rotation ticks, each row followed by its count of ticks
The counts run from 0 to 179.
[  3.1  18.4 -18.2 -24.9 -30.2 -12.8   7.1 -16.4 -13.5  12.5  -3.9  26.2
  -6.9  43.2 -13.4 -16.8 -43.6 -10.1  11.8  11.8  45.1 -24.0 -14.1   0.9
 -24.7 -16.2  -2.7 -15.6  43.8  15.1 -11.6  27.9 -16.4  18.1   1.6  38.6
  -9.9 -11.5 -13.4 -42.1   0.8 -35.7 -12.8]
26
[  0.1 -11.4  -9.9 -28.4  -0.9 -17.8  12.2 -28.1 -16.5   8.8   3.2  -3.5
 -13.8  30.9 -47.0  49.4 -26.5  -4.8 -15.6  -6.0  16.1  -2.7   4.7 -11.6
 -24.8  24.7 -13.8 -33.4  70.0   6.8  -1.1 -20.9 -15.0  13.6 -13.5  12.9
  -9.9 -22.8 -10.0 -17.5   3.2 -41.7  -4.1]
93
[-43.4  32.3   0.8 -14.0  12.9  24.3 -14.4  -2.6  39.6   8.7  18.7  -1.4
  37.0  20.3 -47.3   6.1  -9.3   7.7  -0.8  36.6  32.7 -25.8 -17.5  -9.1
 -16.9  37.2  -6.9 -41.8  17.2  13.5   2.7 -28.2  -4.6  -4.0  14.3  15.6
  -2.8   2.3 -48.2  14.8 -16.5 -16.4   9.6]
111
[ -0.6   0.3  -2.7 -29.4 -15.3 -27.7  -0.3 -14.7  -9.0   5.4 -13.2  29.2
 -20.6  49.6 -17.8  28.8 -14.1 -19.3 -17.6 -39.1   3.6 -15.7  -1.8  -6.0
 -52.1  26.0  -0.6  -6.7  41.9  -2.3   4.1  -7.6  18.4  10.5   3.8  -1.7
  13.5 -26.7  17.9 -52.6   5.1 -31.7  18.1]
88
[-27.4  17.2 -10.4 -29.1 -13.3   4.5   6.4 -25.9 -21.4   3.8  31.5 -16.5
   2.4   3.6 -27.1  42.8 -48.8   5.6   2.7   9.9   0.6  -3.3   8.7  16.1
 -27.3  34.7  -3.7 -29.9  62.7  31.8 -11.4 -16.9 -33.3  -4.3  -7.3  15.5
 -10.0 -22.7   3.0 -23.8  -5.8 -24.6   3.4]
164
[-34.9  35.7   0.7 -36.7 -27.7  12.1  28.6 -18.2 -40.6  -6.1  10.6  24.4
  -6.7  23.7 -23.2  21.2  -7.1  15.9  -3.6 -22.8  37.4 -21.0 -20.5   3.1
 -51.6   8.4 -29.8 -32.2  -2.8 -10.7   0.3   3.7  19.8  17.5  23.9 -10.8
   5.5 -30.0   2.7 -46.9 -12.7 -11.9  -8.4]
78
[-29.5   2.6 -11.9 -55.6 -34.8  45.0   8.4 -28.0  -7.4   6.1   6.6  16.4
  25.9  33.4 -50.7  41.7 -13.8   2.1  -1.7  -1.5  12.1  -9.3  -9.4   7.2
 -29.8  45.5   3.9 -16.2   1.1 -15.1  -7.8 -18.7 -22.1  -4.6 -17.2  22.9
  19.4 -17.2  -3.0 -25.9 -11.6  24.9  12.7]
5
[-22.7  17.7 -12.9 -41.4  12.1   9.1   2.3 -30.7  -5.3  -3.0 -18.5  56.7
  14.2  23.8 -37.2  17.3  -0.5  25.5  24.6   9.6  15.2 -24.6   1.0   5.4
 -49.8  -6.8 -31.2 -16.4 -15.4 -23.8  27.7  23.1  25.4  20.6  31.1  -3.8
  -6.9 -11.0   8.5  -4.8 -28.4  -4.3  26.0]
69
[-14.2  25.2  -8.2 -36.7 -13.2   6.6 -32.9  -9.9  42.8   4.3   5.8  28.0
  15.2  24.8 -13.9 -23.5 -11.9  -9.9  13.9  -1.1  31.3 -20.0 -15.1  14.5
 -23.1  17.0   9.9 -24.6  39.3  26.1   0.7   7.1 -22.9   4.8  16.4   5.9
  23.4  11.1 -23.8  -7.8 -18.4 -31.6  37.2]
107
[ -2.1  30.2 -47.3 -26.8 -32.0  14.0  -3.9 -14.7 -39.4  13.0  16.7   6.3
   9.7  23.4 -48.1  20.4 -19.8 -34.4  -1.0 -48.8   9.8  -4.7 -15.5  20.8
 -29.8  19.6 -34.4 -20.5  26.8  17.3   6.1  -7.8 -17.0 -12.9 -27.6  -3.2
  -7.3  10.5  -8.6 -23.6   5.9  -4.3  11.0]
11
[ 17.0   2.8 -55.7 -30.6   7.2   8.1  -4.7  -8.7 -18.5  -7.3 -16.2  34.5
  22.3  41.1 -76.4  17.5 -10.2 -26.6  18.7  11.3 -25.1 -27.2  -1.5  14.7
 -28.2  30.2 -30.0   6.4   9.2 -25.4  13.3  -5.4  -1.7   6.3  -6.4   5.8
 -29.6  17.5 -10.7  27.7  -5.2  23.4  19.5]
136
[-12.9  16.2 -15.8 -33.1  14.2  -9.3  -5.9 -14.1 -42.8 -15.9  24.5 -12.1
  -0.8  30.8 -14.3  26.6 -32.7   7.8   0.1  32.2  -7.8 -13.4  26.6  -9.7
 -39.2  40.7 -12.5 -13.9  20.6 -14.2  -8.7 -24.1  11.3  34.7  31.9  30.5
 -21.0 -35.9  -5.0 -27.3 -14.6 -15.1  12.1]
166
[-26.4 -15.7  -3.6 -45.1  12.6  -3.7   6.8  -6.6  -7.4  17.2 -12.0  12.4
  -3.0  27.9 -58.3  46.7   8.0 -27.3   2.1  25.1  -2.9  -5.0  22.1  -3.5
 -19.2 -25.8 -39.5 -34.8  26.2 -15.3  -3.1 -50.7  -0.5   0.2  -0.9  23.8
 -12.6 -23.9  10.4   2.1 -23.3 -30.6   1.9]
58
[-15.2  47.5 -39.7 -17.8  -4.0   1.9   7.5  -2.5  -7.5  12.1  19.7   3.3
  -8.7  46.2 -31.1   9.5  -4.0 -20.2  -2.9 -14.4  15.6 -29.2 -50.1  22.0
 -50.1  48.5 -12.9   7.3   6.2 -10.6  22.5   9.1  32.1   8.1  38.2  -1.9
   0.3  -0.9 -17.5 -27.6 -16.3   3.5 -16.9]
80
[-33.9  56.2 -26.9 -19.9 -20.3  -1.3 -25.9  17.1  -8.8   5.8  25.8  -9.6
  12.5  16.2 -21.8   2.6 -26.7 -30.2   0.0 -15.5   1.5 -18.3   2.6  36.7
 -18.3  29.4 -20.5 -18.7  43.5  53.5   2.3 -33.2 -19.7  -6.7   7.5  12.6
   5.2  10.2  -5.0 -10.8 -16.4   0.0  16.7]
46
[-36.9  10.0 -38.1 -29.1  -8.8  19.5  12.3 -27.9  22.7  43.4  -0.4   9.5
  -7.2  41.6 -34.3  19.3 -20.9 -33.9  19.7  13.5 -10.6 -16.5   4.6  35.7
 -36.2  29.5  -8.1  12.5  -1.2  -6.6  14.6 -44.2  16.5 -12.8   8.2  31.6
   6.0   7.4  -7.9   9.2  22.6  -7.0  27.9]
126
[ -3.5  37.0 -29.8   0.0  -4.9  -8.8  -2.7   0.1 -28.8  -1.6  10.3  24.1
   4.4  45.4 -21.6  -0.6  -6.6   2.3  19.1  -0.5  34.5 -46.7 -16.7 -22.1
 -42.7  -6.7 -18.7 -21.3  23.2 -12.1  15.4  21.9  29.6  -1.7  22.0 -17.0
 -18.8 -22.0  -4.8 -56.0  -8.8 -26.3 -20.0]
150
[-23.7  18.9 -20.5 -43.4 -26.2  24.2   2.1 -30.6  12.8   5.9   1.3  45.2
   8.5  18.1 -39.8  12.7  10.2 -10.7  19.0 -21.5  15.2 -16.3 -33.4  42.9
 -27.0  -5.1 -14.3 -34.3  27.9  14.9  15.4  29.4 -18.4 -21.4  12.7 -30.8
  17.8   1.9  14.8 -20.0 -28.5 -16.8  13.2]
72
[ -1.2   2.4  -8.7 -19.6 -24.1  -2.8  15.9 -41.6  19.5  16.3  -7.1   5.3
  -3.3  55.8 -38.5  16.0 -48.0 -26.3 -15.6   9.7   0.9  -9.9 -11.4  29.9
 -44.3  45.9  -2.3  10.0  44.7  15.8   8.1  -8.1 -11.9  13.8  -1.3  20.5
  -2.6   0.8  -5.8  13.3  16.1 -22.7   3.4]
91
[  4.7  27.5 -11.1 -32.9  21.9  -6.5 -22.3   7.5 -13.3   4.7  33.5  -4.9
  10.2  34.3 -16.8   7.7 -36.7  -9.1   4.0  24.0 -11.2 -12.7  15.5   4.1
 -39.3  53.4  -3.0  -5.0  18.9   1.3  -3.3 -10.7  -1.0  29.2  43.1  41.1
  -6.8 -31.3  -9.0 -33.5 -28.7   0.8   9.2]
167
[-42.7  42.0 -25.4 -14.4   4.4  -6.7   0.4  10.3 -40.2 -25.4   5.0  -3.2
   8.6  23.7 -30.0  31.2 -19.8 -20.3 -12.3   4.2 -12.1 -35.3  23.2  10.7
 -17.9  16.8 -34.0 -19.0  31.2  14.2  -1.1 -58.8  10.8   8.0  -0.6  -4.5
 -21.4  -6.5  10.5  10.6  -3.5  -5.6  31.9]
48
[ 19.8  23.5  -9.9 -10.4 -16.9   1.1 -34.1  -3.5 -16.6   1.1  -7.6  29.6
  37.2  55.2 -50.5  19.0 -27.7  -5.9 -22.5 -36.5  -0.2  -5.3  -5.1 -24.0
 -51.7  27.9 -26.5 -15.7  13.6   7.6  13.4   2.9  -7.4   6.6 -17.5  30.7
  -1.0 -12.4  -0.1 -33.5  -9.3  20.1   2.7]
15
[  6.5   0.1 -10.3 -25.7  21.7 -18.5   2.2 -37.6  -9.0  17.3   7.0  -0.6
  -8.8  41.5 -34.4   8.8 -41.0   8.7 -21.5  15.1  17.2  -5.4  19.8 -14.0
 -56.7  27.1 -16.8 -19.2  18.1 -15.7  -0.8  -5.6   5.5  41.0  21.0  42.1
 -16.1 -22.3 -26.1  -4.7   3.4 -32.8  -2.8]
95
[-21.7  40.5   7.6  -5.1 -40.7  18.0   4.9 -18.0 -27.6   0.9  -0.2  23.6
  28.0  42.2 -41.6   0.3 -37.5  20.5   0.8   9.2  51.8 -32.5 -22.7  -9.4
 -32.1   2.7 -19.6 -28.3   7.1   7.0  -3.3  19.7  -8.8  -0.7  -4.0  28.9
  -4.3 -13.0  -6.2 -35.9 -12.4  -2.1 -23.2]
148
[ 12.9  12.5 -51.2 -26.9  21.6 -20.1  -7.5 -19.4 -21.0  -3.8  11.4  18.0
 -16.6  17.7 -21.9  -4.7 -32.2  -6.4  16.2 -10.5   9.9 -22.8   9.0  10.2
 -34.7   3.8 -26.5 -16.5  49.3  20.0   3.5  -2.4  -3.9  24.8  12.4   3.3
 -34.7   6.3 -25.4   6.3   9.5 -48.0  21.9]
99
[-31.2  19.9 -24.0 -37.9 -19.9  19.2  48.6 -39.8  -3.7 -13.6  -1.2  23.1
   8.1  27.4 -50.2  30.7   3.7  13.0   9.5  23.4  16.4 -27.7 -24.5  28.9
 -41.3  23.0 -12.5 -15.5  14.5 -19.3  12.7   1.4  14.6  -5.4  21.7 -39.7
 -15.5  10.7  -6.8  14.8  -5.9 -17.0   7.7]
74
[ -8.3  19.0  -6.3   6.0  13.3 -12.1   3.1 -10.1   3.0   7.6  10.5   3.5
  20.7  41.0 -50.4  44.3 -14.7   6.3 -22.5 -10.3  -0.9 -30.1  -6.4 -12.2
 -62.3  58.6 -21.8  -2.6  11.9  12.2  27.1  -4.1  24.2   4.4   3.8  -0.3
  -3.3 -18.6   6.2 -11.7  -3.6  12.8 -12.2]
85
[  8.6  11.9 -13.0 -31.4 -22.3  21.7 -19.6 -28.7 -22.9   0.0 -19.7  44.6
  42.5  16.3 -66.1  21.2 -19.9   5.8   4.3 -18.1   1.0  -6.5   2.2  -7.9
 -32.2   5.9 -34.0 -25.6  16.4   5.8   6.0   8.5 -34.1  -1.3 -33.6  21.5
  -4.4   5.1   5.2   3.7 -19.9  19.7  30.4]
138
[  1.3  21.5 -39.7 -43.2  -8.9 -15.6 -11.0   3.8 -42.1 -22.4  17.8  16.8
 -11.3  23.4 -13.5   3.6 -30.9 -18.7   2.1  -6.3 -16.9 -14.0  27.4  28.5
 -30.0  19.0 -15.5  -6.2  47.8  21.8  -6.1 -23.2 -14.1  22.6  12.3  -8.5
 -19.5   2.3   3.6  -4.4  -5.6 -34.7  47.1]
170
[-22.8   4.0  -9.3 -50.1   8.1   9.5   1.3 -16.1 -12.0  -6.5 -21.2  54.2
  15.8   6.3 -69.9  38.3   2.4  14.3  20.1 -10.6  20.7 -24.4   4.9   6.3
  -9.4 -15.3 -25.1 -34.9  22.5   5.9  14.8  14.4 -19.1   3.4  -7.9  14.7
  -7.7 -16.3  18.8  -6.5 -35.0   8.7   6.7]
67
[-15.4  10.7  16.0 -47.5  -7.5  -5.5 -29.1  -1.6 -22.8 -34.3 -11.4  27.0
  18.4  26.6 -33.2   4.9  -8.5  -5.9 -11.3  16.4  -3.1 -10.8  31.3 -16.1
 -40.1  -3.5 -24.4 -40.3  40.5  -8.1 -20.1 -34.2  -8.0  18.2  10.1   3.0
  -0.8 -21.7  18.9   0.9 -29.6 -39.2  49.2]
175
[  5.4  27.8 -17.4 -37.0   3.5  -7.5 -41.8   2.4 -11.6   3.5  34.2   4.0
   7.4  29.0 -11.1  -2.5 -45.2 -15.7   6.1  -7.5 -11.6  -3.4  10.4  20.3
 -38.2  31.6  -5.1  -3.5  27.9  30.1   0.1   0.3 -22.1  28.4  18.0  46.0
  -0.7 -20.8  -3.6 -35.4 -28.1  -2.7  18.2]
168
[-11.2  15.1  -9.9 -47.5 -12.4  18.6  -5.3 -20.6  14.2  -0.7 -12.9  46.5
  18.7  34.9 -34.0  -3.7  -2.6   9.6  23.6   9.8  14.1 -33.4 -18.0  18.4
 -48.8  13.3  -7.2   4.4 -17.9 -28.5  17.5  21.0  12.4  14.5  39.9  11.3
   6.0  -6.6   4.6  -5.5 -36.0   6.0  24.7]
70
[-41.7  23.5 -18.2 -37.3 -19.3  11.5 -11.0 -18.8  19.5  -3.8   7.5  31.5
  10.8  11.1 -16.1 -25.3 -19.9  -2.2  10.6  -0.7  32.9 -30.9  -6.1  14.3
 -21.1   8.1   2.0 -41.7  52.1  23.1 -14.6  -3.1 -22.6  -5.0  10.4 -15.1
  10.5  18.0 -20.3   4.8 -11.0 -60.2  46.5]
108
[ 10.4  18.6 -43.9 -55.7  -2.4   6.6 -30.2  -5.1 -18.9  28.4   0.2  35.1
   5.4  24.6 -38.8   5.5 -18.8 -35.2  26.6 -37.2   2.3  -3.7  -5.1  19.1
 -25.4  -2.9 -27.9 -16.9  11.4   4.9  12.1   5.0 -19.7   5.3  -8.0  44.0
   4.4  -4.4  -8.6 -42.2 -15.8   6.0   9.7]
133
[ 10.6  21.0 -11.7  -7.8  -9.9   5.4  -6.8  -6.3 -24.6  -6.7  -2.3  12.6
  36.3  59.2 -67.1  21.4 -21.7  -9.0 -23.2   2.1   1.9 -21.5  -4.4 -25.9
 -44.8  48.4 -28.6   0.9   4.6 -16.9   9.8  -9.7   2.8   8.8 -13.0  21.4
 -12.1 -14.2 -13.3  -4.9 -13.2  33.3  -0.3]
14
[-37.2   8.6 -21.9 -35.2 -12.7  42.4  14.0 -44.1   3.5   8.9   1.9  19.6
  23.2  31.4 -55.1  35.4 -10.9   6.8   9.7  15.0   2.7 -13.3 -16.2  17.9
 -38.0  57.4   1.5  -7.2 -18.5  -9.7   7.4 -20.6  -1.3  -5.3  -7.2   6.3
   7.9  -4.3  -5.6   2.6   1.4  25.7  17.9]
4
